Each row has a name. Each piece below is followed by the name of the row it came from, unless a question asks for something else. Each question is about the rows just above it.

<144>: 0.01, 1.69, 0.96, -1.70, -2.92, 1.38, 1.15, 3.45, -0.11, -0.30, 0.51, -1.18, 3.48, 0.23, -1.52, -0.83, 0.24, -0.34, 0.02, 1.01, -0.28, -1.30, 0.56, -1.41, 0.45, -2.62, 0.65, 0.52, 2.61, -1.75, 0.20, 2.15, 1.95, -0.50, 1.06, -0.08, -1.34, 1.21, -1.42, 1.11, 2.80
<39>: 0.01, 0.23, 0.65, -2.62, 0.20, -0.83, 0.51, 3.45, 3.48, 2.61, 0.96, 0.24, 0.52, 0.45, 1.21, -0.28, -0.11, -1.70, 1.15, 1.69, -1.75, -0.34, 2.15, 0.56, 2.81, 1.95, 1.01, -1.52, -0.50, -1.41, -1.18, 0.02, -2.92, 1.11, -0.08, -1.30, -1.34, -0.30, -1.42, 1.06, 1.38
<132>: -0.24, 0.40, 0.18, -1.65, -1.24, 0.93, -0.38, 1.96, -0.74, 1.31, 1.69, 0.77, 0.77, -0.58, 0.19, 0.49, -0.88, -0.12, -0.42, 1.48, -0.64, 0.48, 2.09, -0.16, -0.92, 0.46, 0.27, 0.91, 0.54, -0.89, -1.21, 3.01, -0.64, 0.74, 0.71, -0.25, 1.38, 0.62, -1.38, 1.43, -0.60
<120>: 0.33, -1.87, -0.78, 3.82, 4.32, -2.19, -0.26, -4.35, -0.36, -1.68, -0.82, -0.97, -2.06, 1.16, 1.36, -1.06, 0.56, 1.11, -4.07, -0.80, -0.13, -0.89, -2.80, -0.98, 1.40, 2.08, 1.33, -1.15, -2.64, 0.24, -0.81, -1.20, 0.39, -0.68, 0.17, 0.57, 0.04, -0.06, 3.89, -1.24, 2.08
<19>: -0.49, 0.07, 0.41, 3.06, 0.22, 0.83, 0.58, -0.78, 1.78, -0.88, -0.40, -0.47, 1.67, -0.55, -2.11, -1.60, 1.53, 1.61, -1.96, 0.82, -0.51, 1.55, -1.99, 1.52, -2.24, -2.91, -0.39, -0.68, 1.78, -0.10, 2.00, 1.36, -0.21, -0.77, -1.88, -0.44, -0.70, -2.27, -1.02, -0.28, -1.42
<177>: -2.37, 3.42, 1.37, 2.92, -1.32, -0.30, -1.40, -3.56, 0.33, 2.54, -0.52, 1.10, -0.80, 0.01, -2.32, -1.25, 2.07, -2.39, -2.27, -1.44, 3.20, 1.96, -0.60, 2.84, 0.80, -0.40, 1.11, 1.17, 0.48, 1.20, 2.09, -2.20, 0.42, 1.81, -0.93, 0.62, 0.66, -2.39, 8.68, -2.80, -2.09
<35>: 0.64, 0.20, 0.14, 1.31, 0.96, -1.00, 0.98, -0.02, -0.36, 0.31, 4.16, -0.10, 3.07, -1.35, 0.59, -5.96, 2.49, 0.12, -4.61, 1.69, -2.06, 1.94, 1.51, -0.02, 0.91, -0.15, -2.72, -1.13, 0.92, -1.50, -1.81, 2.39, 1.61, 0.93, -0.65, -0.40, -0.64, -1.34, 2.26, 0.26, 0.73
<142>: -2.63, -3.34, -2.28, 1.94, -0.42, -3.47, 2.14, 0.63, 0.47, 0.87, -1.57, -1.51, -2.65, -2.75, 2.77, -2.13, 2.44, -2.61, -0.84, -2.93, 3.34, -0.91, -2.37, 2.94, 0.15, -0.68, -1.56, 2.47, -0.26, 2.17, -0.52, -3.65, -0.82, 1.41, -1.88, 2.26, 1.24, 0.34, -0.73, -0.53, 1.84
-1.42, -0.28, -1.02, -2.27, -0.70, -0.44, -1.88, -0.77, -0.21, 1.36, 2.00, -0.10, 1.78, -0.68, -0.39, -2.91, -2.24, 1.52, -1.99, 1.55, -0.51, 0.82, -1.96, 1.61, 1.53, -1.60, -2.11, -0.55, 1.67, -0.47, -0.40, -0.88, 1.78, -0.78, 0.58, 0.83, 0.22, 3.06, 0.41, 0.07, -0.49 is which row reordered? -> <19>
Put 2.80, 1.11, -1.42, 1.21, -1.34, -0.08, 1.06, -0.50, 1.95, 2.15, 0.20, -1.75, 2.61, 0.52, 0.65, -2.62, 0.45, -1.41, 0.56, -1.30, -0.28, 1.01, 0.02, -0.34, 0.24, -0.83, -1.52, 0.23, 3.48, -1.18, 0.51, -0.30, -0.11, 3.45, 1.15, 1.38, -2.92, -1.70, 0.96, 1.69, 0.01 back in order: which row is it? -> <144>
Shift each entry of -2.65, -2.75 by -1 times 0.01: -> -2.66, -2.76
Count the entries of 0.01, 1.69, 0.96, -1.70, -2.92, 1.38, 1.15, 3.45, -0.11, -0.30, 0.51, -1.18, 3.48, 0.23, -1.52, -0.83, 0.24, -0.34, 0.02, 1.01, -0.28: -> 21

<30>: 3.44, 1.70, 0.60, -3.13, 1.96, 5.32, -1.82, 8.83, 5.69, -1.03, 3.98, 3.06, -2.45, 3.54, -0.18, -3.86, 3.01, 1.27, 2.49, 3.74, 0.50, -5.63, 0.23, 3.44
<86>: 3.54, -3.13, -3.86, -2.45, -5.63, 3.06, 3.74, 0.60, 3.44, -1.03, 1.27, 2.49, -0.18, -1.82, 3.44, 0.50, 8.83, 5.32, 1.70, 1.96, 5.69, 3.01, 3.98, 0.24
<38>: 5.09, -2.65, 2.94, 0.14, 1.15, 2.19, 3.47, -1.80, 0.52, 1.06, 0.56, 3.03, -8.00, 2.49, 6.13, -1.60, -1.36, -1.02, 0.50, -0.67, 3.01, 5.69, 6.19, 1.92
Move every entry of -3.13 by +1 step of 0.01. -> -3.12
Put -5.63, -3.86, -3.13, -2.45, -1.82, -1.03, -0.18, 0.24, 0.50, 0.60, 1.27, 1.70, 1.96, 2.49, 3.01, 3.06, 3.44, 3.44, 3.54, 3.74, 3.98, 5.32, 5.69, 8.83 back in order: which row is it? -> <86>
Move every entry of -5.63, 3.06, 3.74 by +1 step of 0.01. -> -5.62, 3.07, 3.75
3.44 with -1 step of 0.01 on every entry: -> 3.43
3.47, 6.13, -1.60, 0.52, 0.56, -1.80, 1.92, 6.19, 0.14, -2.65, 5.09, 1.15, -8.00, 2.49, 5.69, 3.03, 3.01, 1.06, -0.67, 0.50, 2.19, -1.02, 2.94, -1.36 is which row reordered? -> <38>
1.70, 5.32, 8.83, 0.50, 3.44, -1.82, -0.18, 2.49, 1.27, -1.03, 3.44, 0.60 is which row, read backwards? -> <86>
Which row holds -5.63, 0.50 read backwards? -> <30>

<82>: -4.20, 0.23, -0.11, 7.70, 6.13, -1.22, 0.19, -5.86, 1.08, 1.12, -4.38, -3.32, 3.20, 1.37, -0.37, 2.42, 0.65, -1.80, 2.57, -4.37, -5.92, -0.35, 6.85, -6.12, -0.30, 8.75, -0.72, -7.94, -5.01, 3.90, 4.71, -1.62, 0.45, -3.84, -8.36, 1.23, 4.99, 5.00, 2.76, 3.79, 2.02, 3.25, 1.33, -3.89, 2.94, -2.80, 5.48, -0.40, 2.50, -3.83, -4.85
<53>: 3.79, 1.33, 0.19, 2.94, -8.36, 6.85, 3.20, -3.89, 2.02, -0.72, 0.45, -4.37, 0.65, -1.62, -0.37, -5.01, 4.71, 1.08, 2.50, 7.70, -5.92, 5.48, 3.25, -1.80, 8.75, 1.12, -4.20, -7.94, -2.80, -0.36, 1.37, -3.84, -1.22, -6.12, 2.57, -3.32, 0.23, -5.86, -4.85, -4.38, 4.99, 6.13, 2.42, -0.30, -3.83, -0.11, 1.23, 3.90, 2.76, -0.40, 5.00
<52>: -4.38, 1.12, -3.89, -3.84, 3.79, -5.92, 3.20, 2.76, -1.79, 0.65, -3.83, 7.70, 0.23, 1.23, 2.94, 3.90, 2.50, -4.85, 2.02, -0.72, 4.99, -0.11, -5.01, -3.32, 1.33, -0.37, -8.36, 2.42, -1.22, -1.62, 0.45, 5.48, -5.86, -2.80, 2.57, 6.85, -0.35, 4.71, 6.13, -4.37, 3.25, 1.08, 8.75, 0.19, -4.20, -0.40, -0.30, -6.12, 1.37, -7.94, 5.00
Put -3.83, -4.85, -4.20, 0.23, -0.11, 7.70, 6.13, -1.22, 0.19, -5.86, 1.08, 1.12, -4.38, -3.32, 3.20, 1.37, -0.37, 2.42, 0.65, -1.80, 2.57, -4.37, -5.92, -0.35, 6.85, -6.12, -0.30, 8.75, -0.72, -7.94, -5.01, 3.90, 4.71, -1.62, 0.45, -3.84, -8.36, 1.23, 4.99, 5.00, 2.76, 3.79, 2.02, 3.25, 1.33, -3.89, 2.94, -2.80, 5.48, -0.40, 2.50 back in order: which row is it? -> <82>
The row named <82>: -> -4.20, 0.23, -0.11, 7.70, 6.13, -1.22, 0.19, -5.86, 1.08, 1.12, -4.38, -3.32, 3.20, 1.37, -0.37, 2.42, 0.65, -1.80, 2.57, -4.37, -5.92, -0.35, 6.85, -6.12, -0.30, 8.75, -0.72, -7.94, -5.01, 3.90, 4.71, -1.62, 0.45, -3.84, -8.36, 1.23, 4.99, 5.00, 2.76, 3.79, 2.02, 3.25, 1.33, -3.89, 2.94, -2.80, 5.48, -0.40, 2.50, -3.83, -4.85
Which row holds these entries in another order? -4.85, -3.83, 2.50, -0.40, 5.48, -2.80, 2.94, -3.89, 1.33, 3.25, 2.02, 3.79, 2.76, 5.00, 4.99, 1.23, -8.36, -3.84, 0.45, -1.62, 4.71, 3.90, -5.01, -7.94, -0.72, 8.75, -0.30, -6.12, 6.85, -0.35, -5.92, -4.37, 2.57, -1.80, 0.65, 2.42, -0.37, 1.37, 3.20, -3.32, -4.38, 1.12, 1.08, -5.86, 0.19, -1.22, 6.13, 7.70, -0.11, 0.23, -4.20 -> <82>
-0.72, -7.94 with -1 step of 0.01 on every entry: -> -0.73, -7.95
Which row holds these entries in another order? 2.94, -4.85, 1.08, -6.12, 0.19, 1.12, 3.90, -5.92, 3.20, 0.45, -0.36, -3.89, -4.20, -0.30, -0.37, 5.00, -7.94, -5.01, -4.38, -3.83, 4.71, 2.42, -5.86, -4.37, -3.32, 2.02, 3.25, -3.84, -0.40, -1.22, 1.37, 4.99, 7.70, -0.11, -0.72, 1.33, 2.57, 8.75, 2.50, 0.23, -8.36, -1.80, 2.76, 6.85, 1.23, 3.79, -1.62, 5.48, 0.65, -2.80, 6.13 -> <53>
Which row holds -6.12, -1.22, -3.84, 1.37, -0.36, -2.80, -7.94, -4.20, 1.12, 8.75 read backwards? -> <53>

